One turning vector, and how many ticks it has turned:
The counts run from 0 to 1112.
[  2 -16  -8  -9   0  -2 -15  15   3   6  17 -10   0  11  -5   6   3  -3
  -5  12  -5  -4   3   3   1  10  12  -8 -14   6   4  -4   7   7  -7  10
   0  -4   8  -6  -7  17   0   9   2   9   1  21  -9  12   8  -9  -1   1
 -10  -7   2   8 -10  10  -1   0  -8 -14   0 -11  -4 -21  10 -16  11  10
  -8  -9  -4   2  -1   4   9   2]
690
[ 10 -10  -9 -15   3 -11  -7  15  -5   6  22  -2   4   8   8  10   8  -7
  -3  15  -9  10   5   3  -4  -2   0   0  -8   7  -7 -14   2   4  -3   6
  12  -8   8   1 -16  24   7  10   1  -3   4  10  -5   6 -13  -4  -3   6
 -13  -9   3  -7  -2   6 -11   9  -4 -10   2   2   0 -16  12  -5   5  11
 -13  -6   4   4   6   2   0   9]
1014
[  3  -4  -1 -18  -5  -2 -15   8 -11   5  20  -1   6   8   2  10   3  -3
   5  14  -2   0  -2   7  14  -2  21   1  -7   6   9 -18   8   7  -9  17
  12  -3  -1  -5  -5  17  -4  10  -2   5   4   7  -9   7  -5  -7  -8   4
 -13  -9   3   9  -2   9  -9   3   3  -8   0   0   3 -25   6  -1   9  13
  -4   0  -3   5  11  -1  -2 -10]
174
[ -3  -8  12 -21   2   2  -7   5  -7  -1  20   0   1   3  12   6   5  -4
   3  24 -11   8  -2  13   7  -1  11   8  -2  -4  -2 -26   7  16  -4  18
   5 -11  -3  -7  -3  14  -6  13   0   1  -6   6  -2   2  -4   0  -4  -1
 -15  -7   3   9  -5  -5  -5   9   5   2   6   7   0  -8   9  -1   5   5
 -10  -7   5  -5  17   4  -2   1]
405
[  1  -7   0 -12   0   5  -9  12  -3   5  16   1   1   4  10  10   6  -3
   3  25   2   4  -6   6   5   3  15   2  -2  -3   1 -31   6  14  -4  15
  -1  -8  -8  -1  -3  16   3  10  -3   9  -4   8  -2   6   0   4 -11   9
 -15 -11   6  13  -1   0  -4  13   2 -11  11  -3   6 -14   9  -6   2   9
 -10  -5  -3  -1   6   3  -7   3]
329
[  1 -16  -2  -4   0   1  -4  16  -7   6   9  -2  -1   3   7  19   6  -7
  -3  26 -10   1  -1   1  -2   7   4   3  -4   1  -6 -26   1   6  -2   4
  -4  -6   3   0 -10  13  -5  19  -2   9   5   9  -1   6  -7  -1  -7   5
 -13  -2  -7   1  -7  -2  -2  11  -6 -14   1  -9   6 -16  15  -8   6   8
 -17 -11  -4  -5   8   9   2  -3]
322
[  1 -13   6 -12  -2  -9 -14   4  -1   6  19  -7  -3   4   0   2   0   1
  -6  10  -6   7   8   4  -3  10   6  -3  -5  -6  -2 -20  14  14  -4  24
   3 -11   2  -8  -7  14  -2   6  -1   2  -8  17   1  -4   2  -3  -5   3
 -16 -13   7  12 -10   8  -8   9  -8  -9  12   0  -1 -14   7  -7   7  17
  -5 -10   9  -4   8   4   4   9]
27
[  7  -8   3 -21   0  -7 -11  11   4   0  31  -3   1   1   1 -11   1  -5
  -2  14  -8   5   1  11   0   1  13  -2 -15  -2  -4  -5   9  10  -7  20
   9 -12   5  -7  -7  22   2   7   1   0   1  17  -8   6   7  -3   0  -4
 -13 -11   8  12  -9   7  -3   0  -5  -5   1  -3  -9 -12   4 -10  -4   7
  -1  -2   6   1   9   4   7   9]
609
[-12 -19   6 -13  -4   2  -9  14  -4   3  17   0  -1   4   4   8  -2  -2
   0  19 -11  10   1   4   8  10  14   0  -3  -1  -5 -22   5  11  -4  18
   4  -7  10  -1 -12  19 -10  13  -3   5  12   7  -3  -1  -6  -8  -2   1
 -18  -7  -9   4  -9  -7  -5   1  -2  -4  -4   0  -1 -15   7  -1   7   9
  -5  -4   3  -9  11   8  -2   4]
814
[-12 -14   3 -15  -4   1 -16   8   6  -2  23 -13 -13   4  -2   9   2   4
  -1  13  -9  -3   6  14   3   6  10  -2 -10   2   2 -15   8   6  -3  15
  -6  -5   1  -8  -5  16  -7   6  -2   2  -2  11  -1   1   4 -13  -4  -8
 -13  -8   1  16 -16   3   1   0  -7  -7   5  -2  -3 -21   6 -10   5  13
  -5  -2   2  -4  11   8   7   6]
300
[  8 -12   1 -18  -5 -11 -13   8  -2   4  25 -11  -5   9  -2   3   4  -6
  -4   4 -14  -1  10  13  -2  -1  -1  -6 -18   1  -8  -9   2  -2  -4   9
   7 -12   6  -5 -10  19  -4   3  -1   0  10  10  -6  -3 -16 -10   3  -4
  -7 -12   5   3  -7   1 -10   1  -7 -10   3  -9  -2 -15   9 -12   2  12
  -3  -1   4   3  17   7   9   7]
947
[  0  -7   5 -21   5  -1  -5  10  -8   5  22   4   3  -3  14   4  -1  -3
   7  26  -5  -1  -6   7   9  -3  12   6  -8   3   3 -24  11  11  -9  14
  -1  -5  -1  -9  -1  16  -4  18   1   5  -3   8  -8   8   1  -2  -8   1
 -10  -4  -2   9 -10   4   2   7   5  -8   5   2   2 -16   6   0   6  11
 -11  -5  -1  -1  12  -1   0  -7]
408
[  5 -12  10 -17   1  -9  -6  12  -5   1  23  -6   2   0   7   5   8  -8
  -4  19 -11   9  -5  12   4  -3   7   8  -5  -8  -8 -20   7   8   2  17
   3 -17   0 -11  -2   9 -10  16   2   8   5   7  -5  -4 -11   3   2   3
 -11 -11   4   6  -2  -2  -6   9  -9  -6   1  -7  -1  -6  11 -12  -2   3
  -9  -7   6  -5  15   6   9  -2]
909
[ 10  -5   3 -18   1   2  -7  12 -10   4  25   3   9   1   2  -2   2 -10
  -1  22  -9  11  -1   2   1   6  14  -1  -9  -3  -7 -16   6  14  -6  16
  13 -16  -1  -5 -12  15   9  11  -2   1   0  14  -7  10  -1   4  -4   7
 -17  -8   6   6   0   4  -9  13   0  -2   3   0   0 -10   4  -4  -2   4
   0 -10   7   1   8   5  -3   4]
16
[ 12 -13   8 -13  -4   0 -12   2 -11  10   9   2   1  11   7  10  -3  -7
  -3  18  -7  -4   9   0  -1   9   1  -9 -15   2   3 -15  10   7  -9   7
   3  -7   7  -7  -9  14   8  11  -5  -4  -8  21   4   7  -4  -8 -11   4
 -16   0   3   3  -8   7  -6   8  -4 -11   6  -2   6 -15   9   0  15  18
 -11 -16  -2   3   6   7  -2   0]
856
[  0 -16   9 -12  -6  -2 -19  11   6   1  16  -3 -10   9   2  11   5  -4
  -5  12   3   2   5   9  -1   6  10  -7 -11  -1   0 -16   6   3   1  13
  -8  -7   2  -5  -1  17   5   7  -5   4  -5  16   9  -2   0  -7  -5   2
 -13  -6  11  14  -7   6  -1   3 -15 -13   5  -9  -1 -16   9 -12   1  19
  -9  -7  -4  -5   2  10   4   8]
1029
[ -7 -17   6 -21  -1  -5 -16   9   2   4  23  -5 -12   9   4   2   1   0
  -5  13  -9   1   8  13   8   0  13   1  -7   7  -1 -12  10   8 -13  12
  -3  -4   5  -6   0  18  -2   5  -4   2  -3  16  -1   0   0 -12  -4 -17
 -11  -3   4  11 -14  -1  -2  -2  -1  -8  -1   3  -8 -19  12  -3   5  12
  -9  -5  -2  -6  11   3   3   7]
873
[  5  -9  -1 -22  -7   5 -13  11   2  -5  28 -17  -2   5   4  10  10  -4
   0  21  -7  -5  -6  20  10  -7  15  -3 -10  -3   1 -13   0   4   3   9
   4 -13  -5  -7  -2  17  -2   6   0   3  11   4 -10   3  -7  -1  -3  -2
 -11 -12   6  10  -1  -6  -5   1  -1  -2   2  -7   3 -14   4 -13  -2   0
  -2   4   0   4  13   5   1   3]
569
[  5 -13  13 -14  -5  -3 -15   5   5   2  16   1  -5   2   4   3  -2  -5
  -1  13   0  -3   2  12  -2   5   7  -5 -19  -5   1 -11  10   4  -5  19
  -3  -7   2  -9  -2  16  -3  11  -1   3  -5  17   5   0   8  -8  -6   0
 -14  -4   6  16 -12   9   4   1 -12 -12   6 -11  -2 -15   5 -10   2  17
  -7  -5  -3  -1   8  10   9  -1]
534
[ -5 -19   8 -12   0  -3 -11   6  -3   7  18 -15  -1  -1   5   7  -3   4
  -5  22  -7  -2  -2   1  10   8  11  -1  -3  -6   5 -20  16  15  -1  16
  -6 -12   4 -11   0   9  -6  13  -1   8   0  17  -3  -2   5  -1  -6   3
 -14 -10  -2   9 -11  -2  -1   3  -4  -7   7  -3   4 -14   4  -6  11  10
  -5 -11   6  -5   6   3   4   3]
990
[  6 -11   3 -13 -10  11 -10  10  -1  -4  15  -7  -7  10   0  13  11 -11
  -6  23 -16  -1   5  20   0   3  10   2 -10  -3  -9 -12  -5   6  -3   6
   8 -12  -2  -4  -6  11  -5  10  -4   1   4   9   0   4  -5   1  -4 -10
 -16   0   2  10  -4  -6  -7   8  -7  -2  -3  -9  -3  -8  13 -13  -2  -2
 -11  -5  -5  -1  17  15   3   0]
967
[  2  -8  -3 -16  -5   1 -12   7   5  -3  26 -18  -8   6  -3   3   6   1
   0  13 -17  -5   7  19  -3   4   3  -4 -15  -3  -3 -10   3   9  -2  12
   4 -12  -2  -5  -9  18  -5   1   0  -3   0  10  -7   3   0  -6  -2  -8
 -12 -12   3  13 -13   0  -4   4  -4  -3  11  -2  -2 -13   7 -15   4   6
  -2   1   8   4  16   7   7  12]
297
[  0 -13   0 -12  -3   7  -3  18  -5  -2  19  -4   2   6   0   6   8 -11
   1  20 -16   5  -4  13   0   8   8  -1 -13  -3 -11 -16  -5   6   1  10
   6 -13   3   0 -13  18 -10  15   1   6  15   4 -11   7  -9  -3   4   2
 -11  -8  -5   4  -3  -7  -4   5  -5  -3  -4 -11  -2  -7   8 -14   1  -2
  -6  -3   1  -2  14  12   4   0]
316
[  3 -12  -1 -15  -2   8  -2  18  -5  -2  20  -3   4   4   7   9   7 -12
   5  23 -14  -1  -5  12  -1   3   5  -3 -19   3  -7 -13  -5   0   0   3
   3  -9   6  -1 -12  21  -6  20   3   5  13   6 -12  13  -7  -8   1   3
 -10  -5  -8   0  -7  -3   2   3  -4  -5  -4 -11   0 -12   7 -11   3   0
  -8  -1  -2   2  11  10   5  -2]
314
[ -4 -17   4  -9  -3   5 -10  12   0   2  10   3  -6  11   4  19   6  -8
  -1  15  -6   2   6   7  -6  13   1  -7 -13   4  -3 -18   0   2   0   6
  -6  -4   7  -2 -12  18   2  13  -4   1  -5  13   5   8  -4 -12  -5   7
 -16  -2  -1   6  -9   4   0   8 -11 -11   3  -6   2 -16  12  -8  11  18
 -15 -12  -4  -5   2  12   3   4]
127
[  6 -12   5 -19   0   1  -8   4  -1  -2  20 -14   9   7  15   8   5  -2
   2  26  -7   2  -6  14   8   0   6  -3  -7  -7   4  -8   6  15   4  17
  10 -14   8  -8  -7  19  -2  13   6  -5   2  14  -7   5   0   1  -3   7
 -18 -12  -2  -1  -5  -1  -7   0   1   1   6   6   2  -5   3  -8  14   1
  -9  -5   9   3   5   2   1   8]
996
[ -1  -6   0 -12  -9  10 -13  10   1  -4  17  -3  -3  11  -1   6   8  -4
   5   9  -9   2   4  18  -3  10   7 -10 -18  -3  -5 -17  -5   9  -3  18
   9  -8  -1   5 -16  24  -6   4  -1  -2   4   4  -5   8  -4  -9  -3   3
 -16 -12   0  12  -6   1  -7   6  -2  -4   7  -5  -2 -11   8 -11   5  10
  -5   4   2   3  13  13  -3   8]
628
[  6 -18  -3 -13   0  -7 -10  11   2   6  20 -14   5   7  11   5   2  -2
  -8  22  -6   7  -2   5   5   3   7  -3  -2  -5  -3 -10   8  14   3  15
   9 -14  11  -2 -10  21   2   9   1   0   8  18  -5  -1  -1   5  -3   6
 -18 -14  -1  -3  -4  -4  -9  -1  -4  -6   4   1   0  -8   7  -7   6   2
  -9  -7   9  -1   1   2  -1  16]
423
[ 13 -10  12 -21  -3   1 -15   6  -4   5  17   8   6  10   8   4   2 -11
   0  19   2  -2  -3   9   8   0  17  -5 -16   2   6  -6  10   5  -8  12
   4  -7   4 -10   0  15   6  14   0   3  -6  21  -2  13   5  -4  -7   2
 -13   0   8  11  -3  10  -1   1  -2 -10  -2  -7  -2 -14   5  -6   7  11
  -9  -9  -8   4   3   4   2  -7]
272
[  6  -5  -2 -18  -4  -3 -13   9 -10   6  21  -4   6   5   2  11   3  -4
   4  14  -2  -3  -3   5  12  -4  17   2 -10   8   9 -15   7   4 -10  14
  11  -1   0  -7  -7  17  -4  12  -1   6   4   7 -11   9  -5  -8  -8   4
 -11  -6   1   7  -4  11  -9   3   1 -11  -1  -2   3 -26   6  -3   9  13
  -6  -1  -4   7  10  -2   1 -11]
175
[  2 -13  -1 -17   1   4 -16  14  -1   4  22  -4   2  16   1   2   9  -8
  -6  17  -1   6  -1   8   6   7  19 -10 -10   3   1 -10   4  13  -2   9
   0 -13   2  -5  -4  17  13   4  -1   6  -4  19  -6  12   1  -1   0   5
 -12 -10  16  10   2   1  -8   4  -1  -7   3  -6  -2 -11   7 -13   6   6
  -3 -10   0   1  -3   3  -1  11]
192
[  6 -11   8 -16  -3   3  -3   4  -7  -3  16  -7  -2   1  12  16   7  -6
   0  28 -16  -1   2  14   0  -1  -1   6  -7  -5  -5 -21   4   9   1   7
   5 -12  -1  -9  -5  10  -7  19   1  -4  -4   8   1   2  -8  -1  -6  -1
 -15  -1  -4   0  -8  -5  -4  12  -3   0   6   3   4  -9  12  -4   7   3
 -16 -10   3  -3  18   8   4  -2]
402
[ 11 -16  16 -18  -6  -7  -9   3   3  -1  17  -3  -4   6  13   7   0 -10
  -4  18 -10  -1   6  18  -4   1  -5  -3 -19  -5  -6  -5   5   1   0  11
   4 -10  11  -9  -6  20  -4  12   0  -9   0  17   6  -3  -4  -6  -2  -6
 -15  -2   0  -1 -11   0  -2  -2 -11  -6   1  -5  -4  -6   9  -7   3  10
 -14  -6   1  -1  12  12  10   6]
538
[  4 -10   4 -15   2  -4 -12   9  -2   6  19   3  -1   5   7   5   3  -4
  -1  14   2   4   3   0  -2   7   8  -6 -11   0   0 -23   9   9  -4  12
  -4  -9  -1  -4  -6  18  11   7  -3   3 -12  17   2   6  -1  -4  -6  11
 -13 -10  13  12  -4   7  -4  12  -4 -13  13  -4   4 -16   7  -5   5  20
  -7 -11   1   0   1   3  -1   9]
524
[  8 -10   9 -13  -4  -8 -14   9   1   3  22  -6   0  -5   4   3   0  -4
  -5  18  -1   3  -4   8   6  -2  17   5  -4 -10  -1 -18  13   9  -2  24
   3 -12  -3 -10   2  11  -4  12  -2   8   3  12   1  -5   3   6  -6   1
 -15  -8   7  14  -4   6  -3   6 -10 -11   4  -9   0 -14   5  -9  -7   9
  -6  -4   1  -2  11   5   6  -1]
338
[ -6 -16   5 -16  -1  15 -10  16  -5   3  19   0  -3   7   4   8   2  -6
   2  24  -6  -3  -1   3   7  11  15 -13 -16   4   1 -19   1   5  -3   2
 -11  -9   2  -4  -6  17   9  10  -6   4   0  14  -3  13   0  -9  -4   3
 -11  -2   4  13  -6  -7   3   4   0  -4   2  -9   4 -16   3  -5   7   9
  -1  -8  -5  -3   2  10  -5   6]
388
[ -1 -20   5 -20  -1   5 -10  15  -2   0  25  -8  -6  10   5   7   8  -9
  -7  22 -16   3   5  12   2   4   5  -8 -11   1  -9 -12  -1   3   2  -2
  -4 -15   6  -5  -7  16  10   6  -5  -1   5  13  -2   4 -12  -4   1  -5
 -11  -5   8   3  -2 -14  -5   4  -4  -1  -1  -5  -1  -9   8  -9   0   3
  -4  -9   3  -4   8  11  -1  15]
384
